Each row has a name. After each piece below comes the name of the row it's from, unless a question asks for something else. Each question is about the rows just above it. Places in a row count from 0.

labo: [194 100  93 112 148]
koti: [139 132 140 129 136]
vosiv: [161 121 120 128 135]
Mevun: [194  98  92 115 145]
panog: [139 139 140 129 136]
Lamo: [136 122 141 122 122]
suveb: [196 101  91 101 160]
nese: [ 72 180 195 169  95]
vaf: [113 157 162 138 125]
The value that suveb holds more than once: | [101]
Repeated in Lamo: | [122]

fasin: [129 154 140 142 139 124 129 121 142 112 108 157 139]
ral: [ 87  81 121 134 194 174 131  98 101 154 117 120 104]
pazi: [142 163 144 107 121 152 123 125 144 114  98 144  98]
diru: [103 120 129 141 130 108 127 108 107 121 147 131 124]
gatal: [129 125  99  94 166 147 137 161 148 201 123 126 134]
Tode: [149 143 152 149 152 149 149 124 125 149 152 148 152]
vefu: [103 120 129 107 107 108 127 108 107 110 112 107 124]
tamar: [144 149 142 105 103 148 132 169 120 151 125 139 147]
fupu: [120 134 153 112 101 100 131 144 120 139 138 140 141]
Bimub: [124 123 135 145 119 101 125 142 142  88 122 120 119]
gul: [145 154 145 132 120 103 126 129 137 101 104 127 127]
fube: [126 152 129  93 130 158 127 146 140 148  98 136  96]
At which places does vefu hold [107]? | 3 4 8 11
Count of [152] in Tode: | 4

ter: [104 125  97  94 166 144 108 114 110 138  92]
vuz: [112 131 133 120 102 114 102 123 124 160 147]
gub: [157  92 148 125 109 135 171 154 154 112 132]
Ribov: [134 120 101 107 138 109 136 106 106 174  70]
feb: [111 157 112 161 134 120 144 120 136  63 103]
beba: [144 107 145 111 119 148 124 143 128 109 179]
Gipa: [152 116 145 127 111 134 142 138 135 132 135]
[ 92  94  97 104 108 110 114 125 138 144 166] is which row reordered? | ter
Places of [102] in row vuz: | 4 6

Lete: [171  70 171 171  70  70 184]
Begu: [170  67 170 105 185 185 185]
lavi: [170  69 170  71 180 195 184]
Dun: [173  70 173 108 189 193 185]
fazun: [177  55 177 101 173 211 190]
sumuk: [174  59 174 101 172 208 188]
birur: [171 201 171 171 171 201 201]
poven: [175  69 175 109 194 194 186]
tukav: [180 200 180 100 170 215 192]
fum: [178  67 178 109 200 196 188]
Serib: [171  65 171 102 173 204 169]
Which row holds these entries in another order? [186 175  69 175 109 194 194] | poven
Times [201] occurs in birur: | 3
Times [171] occurs in Begu: | 0
Times [70] occurs in Lete: | 3
Which row holds these entries in another order? [ 67 109 178 178 188 196 200] | fum
Count of [171] in birur: | 4

fabu: [137  86 150 121 122 170 131 114 118 144 115  60]
lamu: [158  72 145 121 113 182 122 112  98 140 100  49]
rig: [156  72 146 121 113 181 121 111 110 141 100  50]
rarak: [ 45  67  45  45  97 193 137 117  97 134 117  45]
ziza: [159  71 144 122 113 183 122 112 108 140 100  49]
Lafa: [158  72 145 121 113 182 133 112 109 140 100  49]
Places of [117] in row rarak: | 7 10
Every place of [97] in rarak: | 4 8

fezak: [126 108 136 127 170 175 124 133 132 140 128 127 124 130 136 118 140 135
 151]
tume: [ 94 134  49 134 133 127 112 136 132 136 131 136 120 134 116 136 136 122
 133]
luko: [175 136 170 136 135 124 108 127 133 151 132 127 126 140 118 130 140 123
 128]
Count of [151] in fezak: | 1
which: [126 108 136 127 170 175 124 133 132 140 128 127 124 130 136 118 140 135
 151] | fezak
Which row holds these entries in another order? [127 133 151 132 127 126 140 118 130 140 123 128 175 136 170 136 135 124
 108] | luko
Every place of [118] in luko: | 14

lirip: [125 142  89  98 147 139 105  47 149 117 112 116  92 148 137 196 124 145
 119 106]
Mobo: [106  77 129 149 153 131 151 149 150 149 154  76 132  82  94 138  90 149
 122 113]
Mam: [140 132 144 132 194 117 157 170 150 108 131 103  93  98 178 145  89 118
 148  80]
matin: [137 158 106  80  90 139  88  74 115 102  98 171 133 177 144 131 161 145
 115 159]
Mif: [151 171 151 115  93 117 121 142  93 115 112 186 144 160 167  76 167 128
 140 155]
Ripep: [123  96  95 125 116 161  84 130 158  53  93 129 136 144 165 149  98 142
  93 160]
Supif: [152 157 153 109 186 110 157 167 136 107 126 126  91 112 193 132 107 119
 157  82]
mesag: [ 97  89 100 166 118 140 124  83 142 171 149  85 135 113  57 165 121 133
 110 127]
Times [116] occurs in Mif: | 0
Repeated in Mobo: | [149]

bobag: [132 140 116 153 141 138 125 122 130 148 131 131 129 120 118 124 117 123
 124 116 133 125 140 134 118 127 142 129]
kof: [124 123 112 130 120 125 113 133 138 124 129 132 127 108 120 159 147 137
 130 124 128 135 128 135 132 133 145 109]
Funuz: [130 148 133 121 132 143 139 122 153 132 138 131 139 141 121 135 121 124
 120 141 131 130 116 121 141 141 141 139]
Dadi: [132 139 116 153 139 138 125 122 130 148 131 131 129 120 118 124 117 123
 124 116 133 125 123 134 118 127 142 129]
sek: [127 131 118 123 133 118 129 125 153 120 138 125 142 148 117 122 124 139
 131 128 139 116 124 123 132 116 130 134]
kevu: [113 135 123 128 108 132 159 130 125 133 144 129 133 128 120 137 112 124
 138 127 124 132 120 135 109 124 147 130]
Which row holds these entries in another order? [109 145 133 132 135 128 135 128 124 130 137 147 159 120 108 127 132 129
 124 138 133 113 125 120 130 112 123 124] | kof
Times [141] occurs in Funuz: | 5
At which places does Dadi hold [120]? | 13
Put [134 153 139 133 139 116 118 129 129 117 123 118 138 130 125 116 132 131
 125 124 148 122 120 123 124 131 127 142] back in order: which row is it? | Dadi
[130 147 124 109 135 120 132 124 127 138 124 112 137 120 128 133 129 144
 133 125 130 159 132 108 128 123 135 113] is which row reordered? | kevu

marim: [150 121 137 123  99 107 137 168 127]
pubu: [114 105 122 124  87 101 139 125 153]
sop: [122 134 125 136 131 110 110 121 115]
Mabo: [143 139 138 151 143 117 124 138 112]
Lebev: [151 117 124 138 112 138 143 138 143]
Tavig: [151 125 124 117 112 131 162 138 143]
lezu: [121 131 110 115 122 134 110 126 136]
Every place of [124] in Tavig: | 2
At which places does Tavig hold [151]? | 0
Count of [143] in Lebev: | 2
Put [112 117 124 138 138 138 143 143 151] back in order: which row is it? | Lebev
Which row holds these entries in another order? [150 168 137 137 127 121  99 123 107] | marim
[122 110 134 125 110 131 115 136 121] is which row reordered? | sop
[112 143 139 138 151 143 117 124 138] is which row reordered? | Mabo

kenup: [125 123 130 117 105 113 125 118 114 135 103  76 119 120 128  79 101 116
 110 112 102 125 138  79  81 125  76  88 119 119 121 116  87 120 119  92
 118 126 119 122 119 159 124 116  98 129 133]
rif: [130 132 125 136 141 132 132 127 132 126 141 131 130 129 128 132 129 137
 132 134 132 129 131 139 133 129 138 132 125 134 134 138 132 125 142 141
 133 131 139 128 131 128 131 135 144 128 130]
nom: [128 132 132 131 128 131 129 131 124 129 132 137 128 128 128 132 144 131
 131 129 134 133 130 131 128 131 139 129 125 131 130 129 134 128 121 138
 133 132 132 129 131 139 126 131 124 127 128]
Nub: [120 130 135 127 112 130 131 125 130 134 123  96 129 130 133 103 113 127
 121 113 118 128 123  95  99 134  96 107 132 130 128 122 103 133 103 108
 135 135 127 126 130 113 121 129 106 130 127]
tugip: [132 198 135 153 162 134 137 150 131 125 131  76 138 125 132 176 187 140
 149 141 160 145 132 185 178 137 198 164 131 149 133 147 178 131 137 186
 149 143 147 135 131 173 128 152 137 124 124]
vumaf: [126 120 129 113 106 113 119 120 113 131  95  89 115 119 119  87 115 111
 112 117 107 126 124  93  93 122  93  95 132 109 118 110  97 131  95  99
 109 116 108 123 118 112 123 110  97 127 130]
magif: [129 126 131 131 140 130 126 134 129 128 138 154 127 128 124 148 154 123
 136 131 140 134 132 151 146 126 156 143 119 127 124 124 147 125 147 149
 122 123 122 131 128 147 132 130 143 124 129]
ked: [132 141 135 153 162 134 137 150 131 125 174 195 138 125 125 176 187 140
 149 141 160 145 132 185 178 137 198 164 119 149 133 147 178 123 137 186
 141 143 147 135 131 173 128 152 137 124 124]
which: [125 123 130 117 105 113 125 118 114 135 103  76 119 120 128  79 101 116
 110 112 102 125 138  79  81 125  76  88 119 119 121 116  87 120 119  92
 118 126 119 122 119 159 124 116  98 129 133] | kenup
Times [131] occurs in tugip: | 5
Count of [125] in ked: | 3
Which row holds [128 132 132 131 128 131 129 131 124 129 132 137 128 128 128 132 144 131
 131 129 134 133 130 131 128 131 139 129 125 131 130 129 134 128 121 138
 133 132 132 129 131 139 126 131 124 127 128]? | nom

ganak: [113 138 144 114 128 119 141 129 152 117 163 144 159 118 142 121 122 148
 141 163 125 150 109 149 144 163 151]
vif: [135 139 130 135 139 123 125 139 132  90  95 134 115 149 123 127 167 142
 120  88 123 125 113 109 138 158 127]
der: [144 109 131 131 149 123 131 149 135 115 142 121 131 130 138 141 128 121
 171 160 136 132 127 109 118 171  90]
Benud: [110 111 103 117 140 119 152 118 120 107 147 100 126 128 138 135 102 120
 129  99 147 154 136 134 107 122 122]
timek: [149  90 144 121 149 123 171 160 141 171 131 115 131 121 118 138 131 130
 109 136 109 135 132 127 131 143 128]
gube: [124 130 129 172 112 126 136 128 132 127 134 150 146 112 136 143 147 119
 110 130 117 138 143 142 118 123 113]
Zetog: [118  82 103 133 157 134 144 117 148 117 117 139 117 131 105 115 115 117
 121 136 151 151 145 135 137 151 129]
Places of [117] in row Zetog: | 7 9 10 12 17
How many times does vif hold [135]? | 2
How many times does der hold [149]? | 2
[112 136 143 147 119 110 130 117 138 143 142 118 123 113 124 130 129 172
 112 126 136 128 132 127 134 150 146] is which row reordered? | gube
[163 151 113 138 144 114 128 119 141 129 152 117 163 144 159 118 142 121
 122 148 141 163 125 150 109 149 144] is which row reordered? | ganak
The row with [113 138 144 114 128 119 141 129 152 117 163 144 159 118 142 121 122 148
 141 163 125 150 109 149 144 163 151] is | ganak
[ 90 171 118 109 127 132 136 160 171 121 128 141 138 130 131 121 142 115
 135 149 131 123 149 131 131 109 144] is which row reordered? | der

San: [129 129 130 124]
Lage: [131 130 148 132]
gipe: [136 127 164 128]
sira: [131 129 133 131]
Dep: [133 131 132 129]
bogub: [132 130 130 148]
Bom: [136 130 136 136]
Repeated in Bom: | [136]
How many times does sira hold [134]? | 0
Places of [131] in row Dep: | 1
The value that bogub holds more than once: | [130]
Put [131 133 129 131] back in order: which row is it? | sira
Put [132 148 130 131] back in order: which row is it? | Lage

zatov: [ 69  55 130 166]
nika: [182 150 142 175]
kudin: [ 87 209 209  82]
zat: [191 208 123 103]
Doz: [100 215 100 100]
ledev: [ 92 205  92  92]
Lutod: [169  78 159  83]
Every place of [82] in kudin: | 3
Which value appears more than once in ledev? | [92]
Which value appears more than once in Doz? | [100]

pivu: [159  96 133  62 130 110]
dudu: [158 114  99  64 118  97]
budo: [ 54 111 111  54 141 111]
fomab: [110 133 130 159  62  95]
velu: [160  92 139  48 106  86]
Vono: [160  92 139  48 131  93]
Count of [141] in budo: | 1
Put [130 110 159  96 133  62] back in order: which row is it? | pivu
Count of [111] in budo: | 3
Where do [160  92 139  48 106  86] appear? | velu

peme: [ 87 133 116 140 120 126 129 128 132 114 120 130 125 123 122 128 133 124
 126 127  94 122 140 113 114 133 145 122 120 165 139 140 116 128 184 120
 117 131 142 152 131 125 116 111 166 102]
Dutif: [124  63  63 135 128 124 109 127 128 131 102  96 156 133 132 128 126 141
 117 106 153 144 142 109 117 144 135 134 144 115  63 159 108 153 113  80
 122 152 156 144 117 152 129 131 123 148]
fom: [ 87 133 116 131 127 126 126 126 132 114 116 130 125 126 122 128 133 124
 126 127 115 122 140 113 114 133 145 128 120 165 116 140 116 128 184 124
 117 131 142 126 131 126 116 127 166 102]
bam: [127 153 129 122 113 109 126 148  96 135 128 156 144 132 124 109 117 126
 128 134 158 135 159 139 106 131  96 102 128 117 131 108 152 124  63 152
 115 131 142 115 123 156 133 127 153  80]
[ 80 153 127 133 156 123 115 142 131 115 152  63 124 152 108 131 117 128
 102  96 131 106 139 159 135 158 134 128 126 117 109 124 132 144 156 128
 135  96 148 126 109 113 122 129 153 127] is which row reordered? | bam
Places of [144] in row Dutif: | 21 25 28 39
At which places does fom hold [126]? | 5 6 7 13 18 39 41
Places of [117] in row Dutif: | 18 24 40
How many times does peme hold [120]? | 4
Every place of [127] in fom: | 4 19 43
Every place of [128] in bam: | 10 18 28

git: [158 107  94 139 130 106 165]
toz: [105 134 207 207 108 207 161]
pivi: [106 107 139 139 130 106 165]
mepe: [ 54 132 212 182 106 171 163]
baz: [182 181 170 170 182 212 170]
Count of [106] in pivi: | 2
Which row holds these entries in another order? [212  54 106 132 171 163 182] | mepe
Every place of [182] in baz: | 0 4
At which places does toz hold [207]? | 2 3 5

Digim: [130 123 131 130 126 127 140 129 145 130]
bepi: [130  66 130 130 131 124 136 130 134 129]
ropep: [127 142 126 126 127 130 122 126 127 126]
kam: [130 129 130 129 129 118 130 129 135 129]
Bup: [128 119 128 128 127 132 133 128 135 127]
goz: [128  85 128 128 132 129 146 128 133 128]
lele: [126 139 126 126 130 130 126 130 129 127]
ruz: [127 153 127 127 127 132 118 126 127 126]
Tar: [129 116 129 128 127 130 127 128 133 127]
Darob: [127 143 127 126 129 122 118 127 122 127]
[130 131 129 124 134 130 136 130  66 130] is which row reordered? | bepi
The value that Digim holds more than once: | [130]
Places of [126] in row lele: | 0 2 3 6

